Below are clouds of points in 8 dimensions, each taken in no order from a shape made of curves.
How many holes does the shape behind each cloud have?

G (67 x 8)
[[-13.0 -33.5 -54.5  73.6 -52.8  26.3  29.9 -66.4]
 [ -8.0  -9.8 -41.5  94.2 -36.4  11.2  80.6 -54.4]
 [ -6.1  14.2  43.2 -57.1  10.1 -24.9 -87.4  25.8]
 [  9.7 -11.7  10.0  -0.8 -13.7  -9.8   2.9 -21.2]
 [ 23.6  -1.8  28.2 -23.1  16.5 -24.3  21.7  -0.5]
 [  7.0  -8.0   9.5  -4.1 -11.5 -14.0  -4.9 -16.6]
 [ -5.9  -3.8 -33.8  76.5 -21.7  -3.4  63.5 -39.6]
 [  3.9  33.0  52.8 -60.0  45.9 -49.9 -53.8  50.3]
 [  6.9  31.2  52.9 -63.2  46.9 -46.7 -49.8  46.2]
 [-11.1 -18.7 -48.6  95.6 -45.8  19.1  75.4 -62.8]
 [-13.4 -26.2 -47.1  63.5 -42.2  17.3  21.0 -54.0]
 [ 15.2 -13.0  13.3  -6.3  -9.2 -11.0  11.4 -21.6]
 [ 12.1  23.2  52.7 -65.9  44.7 -41.5 -42.4  41.3]
 [  9.7  27.5  53.4 -63.1  48.0 -44.1 -45.9  43.4]
 [ -7.1  29.4  49.7 -62.6  26.9 -41.1 -86.2  40.9]
 [ 11.6   9.0  46.1 -59.0  21.6 -26.9 -44.3  21.6]
 [ 13.9   9.9  46.8 -62.5  27.4 -27.3 -42.2  24.5]
 [-10.9 -29.6 -54.4  88.0 -52.3  25.7  54.3 -69.5]
 [ 22.3  -7.9  23.5 -21.4   7.4 -17.9  19.8  -7.8]
 [ -3.7  35.2  52.0 -60.0  35.7 -46.6 -75.3  45.9]
 [  6.2  -2.5  12.7  -5.2  -5.1 -18.7  -7.6  -9.6]
 [ -7.3  -4.5 -34.1  70.0 -19.2  -4.2  56.0 -35.4]
 [ 16.0   8.8  24.8 -11.2  19.0 -34.9  20.6   3.8]
 [-11.0 -15.6 -39.1  60.6 -28.7   4.6  24.9 -40.3]
 [ -9.8 -15.0 -46.5  96.3 -43.1  17.2  78.2 -61.5]
 [-10.3 -26.0 -53.4  91.6 -49.2  24.3  62.4 -68.0]
 [-11.9 -34.1 -55.1  78.5 -52.3  29.6  38.0 -68.6]
 [ 16.8 -12.9  15.7  -9.6  -7.1 -12.6  14.9 -20.5]
 [  5.2   8.0  42.6 -53.0  13.8 -24.2 -53.0  17.5]
 [-12.8 -32.7 -50.0  69.4 -50.1  23.9  24.3 -62.7]
 [ 20.4   5.9  25.9 -16.5  19.9 -32.1  21.2   3.2]
 [ 14.8  13.8  50.5 -67.2  37.1 -32.4 -40.0  33.5]
 [  8.3   7.5  44.6 -57.1  17.6 -24.7 -48.9  18.6]
 [ -7.7  23.0  48.6 -61.7  20.6 -34.5 -90.9  35.2]
 [ -4.7  32.4  51.9 -61.1  32.3 -44.7 -78.8  44.4]
 [ 11.4  10.3  19.6  -4.9  15.0 -35.0  13.5   4.1]
 [ -6.5  -6.2 -37.1  88.9 -30.4   5.0  77.2 -48.0]
 [ 21.8   4.3  28.3 -19.4  19.6 -29.9  21.5   1.8]
 [ 13.1   7.2  23.2  -8.7  18.3 -34.4  18.7   4.1]
 [ -7.8  -5.8 -34.2  66.8 -18.5  -3.7  46.0 -35.0]
 [ -6.3  -4.3 -34.4  80.3 -24.8  -0.7  71.3 -42.9]
 [  6.3   2.6  16.0  -7.4   1.9 -26.4  -7.5  -4.0]
 [  8.6 -11.5   8.4  -1.6 -13.0 -12.5  -2.6 -20.5]
 [ 11.6 -12.6   9.2  -2.7 -14.5 -11.1   8.4 -23.4]
 [ -0.4  10.4  40.3 -53.0   6.8 -21.4 -68.1  16.6]
 [ -8.4  -8.9 -34.9  65.2 -20.6  -3.0  38.8 -35.4]
 [ -4.0   9.8  40.3 -53.5   6.9 -21.8 -76.0  18.6]
 [  0.8   8.0  41.4 -51.4   9.0 -22.8 -62.5  17.2]
 [  0.4  34.9  53.0 -59.6  44.6 -50.2 -61.0  48.9]
 [ -3.1  35.8  52.9 -60.0  39.6 -48.7 -69.2  47.8]
 [ -7.4  15.2  43.3 -60.4  11.8 -26.2 -91.3  28.0]
 [-12.0 -30.3 -49.5  66.0 -46.4  21.4  22.1 -58.5]
 [ 14.7  10.6  48.7 -65.0  32.2 -29.3 -41.0  29.2]
 [ 22.8  -4.5  25.7 -22.7  13.0 -20.8  20.1  -5.1]
 [ -7.5  20.1  45.9 -62.5  17.3 -31.3 -92.5  32.5]
 [  8.6   8.8  18.1  -4.9  13.6 -34.3   8.7   3.1]
 [ -8.6  -7.1 -37.9  89.9 -32.9   8.4  81.1 -50.0]
 [ -9.3 -13.6 -37.7  61.5 -25.0   0.7  31.1 -38.9]
 [ -4.5  11.7  41.4 -54.9   6.6 -23.2 -80.3  21.3]
 [  5.2  -0.4  15.7  -5.6  -1.2 -21.8  -7.6  -6.8]
 [ 14.5  18.1  51.6 -66.1  41.7 -37.0 -39.6  37.7]
 [  7.0   4.9  16.9  -5.0   6.0 -28.6  -2.1  -1.2]
 [ 20.5  -9.7  22.1 -15.5   1.1 -16.6  18.1 -13.2]
 [-12.0 -21.4 -41.8  60.8 -34.6  10.0  21.7 -46.5]
 [  7.0   8.0  16.6  -4.1  10.4 -31.4   2.4   0.3]
 [-11.5 -32.8 -56.1  82.9 -53.8  29.4  43.7 -68.7]
 [-11.3 -23.0 -51.7  95.1 -48.6  22.3  69.0 -65.4]]
holes -> 3

D (69 x 8)
[[  8.4  62.3  14.7 -59.0  -2.3 -15.8  11.2 -29.0]
 [-46.2   0.5  -1.6 -55.3 -30.7 -37.8  45.0  69.4]
 [-54.2  23.7  14.3 -38.9   2.7 -61.8  69.4  -8.1]
 [-51.3  30.3  16.2 -36.1   7.1 -62.4  68.0 -18.1]
 [ -0.4  57.2  15.0 -56.0  -2.4 -22.9  18.9 -26.1]
 [-67.9  -7.6  -1.0 -37.4 -21.1 -44.6  69.0  92.9]
 [-54.2  -3.5  -3.5 -48.3 -29.4 -39.1  52.5  84.7]
 [-53.5  21.1  13.8 -41.2   0.2 -61.7  68.4  -5.6]
 [ 19.4  70.4  15.8 -59.9  -2.7  -8.3   1.6 -34.0]
 [-46.6   7.8   5.8 -55.0 -21.5 -46.7  52.5  36.5]
 [-46.0  35.1  16.1 -35.6   7.6 -60.5  64.7 -22.1]
 [-26.2  44.8  15.6 -43.2   4.4 -44.9  45.5 -23.1]
 [-42.8  37.1  15.9 -36.9   7.7 -58.1  60.9 -23.4]
 [ 15.9  67.7  15.0 -59.7  -2.0 -10.7   4.2 -32.1]
 [-51.7  14.0   9.7 -49.1  -9.9 -54.6  62.1  13.4]
 [-41.3  37.5  16.9 -35.8   7.4 -56.7  60.1 -22.7]
 [-53.1  24.9  15.3 -38.2   3.6 -62.7  70.1 -10.0]
 [ 22.6  73.1  16.1 -59.8  -0.8  -6.6   0.0 -37.0]
 [  3.0  59.1  14.7 -57.0  -2.9 -20.7  15.5 -26.5]
 [-47.1   8.5   5.6 -54.7 -20.2 -47.7  53.3  33.6]
 [-61.3  -6.0  -2.3 -42.3 -24.9 -42.0  61.3  90.1]
 [-46.3   0.1  -2.6 -54.6 -31.7 -37.9  45.4  72.6]
 [-48.2  32.7  15.5 -34.8   7.3 -62.0  66.6 -19.9]
 [ 15.5  66.2  14.9 -59.1  -2.2 -11.5   5.6 -30.7]
 [-48.8  -1.5  -3.1 -52.7 -31.8 -37.1  47.7  78.9]
 [-81.3 -10.1   0.2 -29.1 -13.1 -49.8  82.2  96.3]
 [-65.6  -6.8  -2.3 -39.4 -23.3 -43.7  65.5  91.7]
 [-52.6  17.3  12.4 -45.8  -5.2 -57.6  64.6   4.7]
 [-29.8  44.1  15.9 -41.8   4.9 -47.8  49.1 -24.1]
 [-48.1   9.7   6.4 -53.3 -16.8 -49.6  55.6  27.8]
 [-71.0  -8.4  -0.7 -35.5 -19.7 -45.7  73.0  93.6]
 [-44.3   1.9  -0.4 -55.7 -30.8 -38.9  44.5  65.6]
 [-49.3  11.2   8.2 -51.7 -15.1 -50.6  56.8  24.4]
 [-47.7  -0.7  -2.3 -53.2 -31.0 -36.9  46.0  75.3]
 [-49.4  31.7  16.3 -34.9   7.1 -62.4  67.3 -19.2]
 [-82.5 -11.1   0.7 -27.5 -11.4 -51.0  86.6  96.2]
 [  5.5  59.9  14.5 -58.1  -3.2 -18.7  14.0 -27.5]
 [-58.0  -4.6  -3.4 -45.1 -27.1 -40.6  57.3  88.3]
 [-10.4  52.0  14.7 -51.4  -0.7 -31.2  28.6 -24.0]
 [-45.9   7.0   3.6 -56.2 -23.1 -44.5  50.3  41.8]
 [-53.5  20.3  13.3 -42.7  -1.4 -60.8  68.2  -2.2]
 [-44.5   2.2   0.0 -56.2 -30.0 -39.4  45.0  62.4]
 [-47.3  33.7  17.0 -35.1   8.2 -60.6  66.4 -21.3]
 [ 34.8  84.7  17.0 -58.2   3.3   0.2  -9.8 -46.1]
 [-52.8  15.1  11.2 -48.2  -7.7 -56.7  63.6   9.9]
 [ 31.9  80.7  16.8 -59.4   2.4  -1.8  -7.1 -44.2]
 [ -7.5  54.0  15.6 -52.1  -1.2 -28.8  26.0 -24.2]
 [ 27.5  77.5  16.5 -59.9   0.4  -3.6  -4.2 -40.7]
 [-31.8  42.9  15.3 -40.1   6.2 -49.2  50.8 -24.3]
 [-13.6  51.1  15.2 -49.7   1.2 -33.6  32.7 -24.4]
 [-45.6   5.4   3.5 -56.2 -25.1 -42.8  49.5  46.5]
 [-50.7  -2.9  -2.7 -50.8 -30.2 -37.3  49.8  81.2]
 [-50.0  12.4   8.8 -50.0 -13.0 -52.7  60.1  18.9]
 [-52.9  27.7  15.4 -36.3   5.6 -63.3  69.7 -15.1]
 [ 30.5  79.5  16.3 -59.7   1.1  -3.1  -6.3 -41.9]
 [-55.1  -4.1  -2.8 -47.2 -28.4 -39.0  54.1  86.0]
 [ -3.1  55.0  15.1 -54.6  -1.6 -25.7  21.5 -25.0]
 [ 10.7  63.0  15.6 -59.0  -2.8 -14.4   9.3 -29.1]
 [-20.5  47.7  15.1 -46.4   2.7 -40.2  39.5 -23.8]
 [-44.1   3.3   1.7 -56.8 -28.0 -40.8  46.8  53.4]
 [-16.7  49.1  15.2 -48.3   1.1 -36.1  34.6 -23.7]
 [-35.9  40.5  16.5 -38.5   6.6 -52.7  54.5 -24.0]
 [-53.7  18.5  12.7 -44.4  -3.5 -59.0  66.7   1.6]
 [-37.9  39.8  16.4 -38.5   6.9 -54.9  56.7 -23.4]
 [ 24.6  74.0  16.3 -60.1  -0.2  -6.4  -2.2 -37.7]
 [-75.1  -9.7  -0.4 -33.1 -17.3 -46.6  76.6  94.3]
 [-53.5  25.6  15.4 -37.6   5.0 -63.3  69.6 -13.0]
 [-44.8   3.0   0.6 -56.4 -28.8 -40.4  45.9  56.9]
 [-23.9  45.8  15.2 -44.7   2.9 -42.2  42.3 -23.5]]
holes -> 0
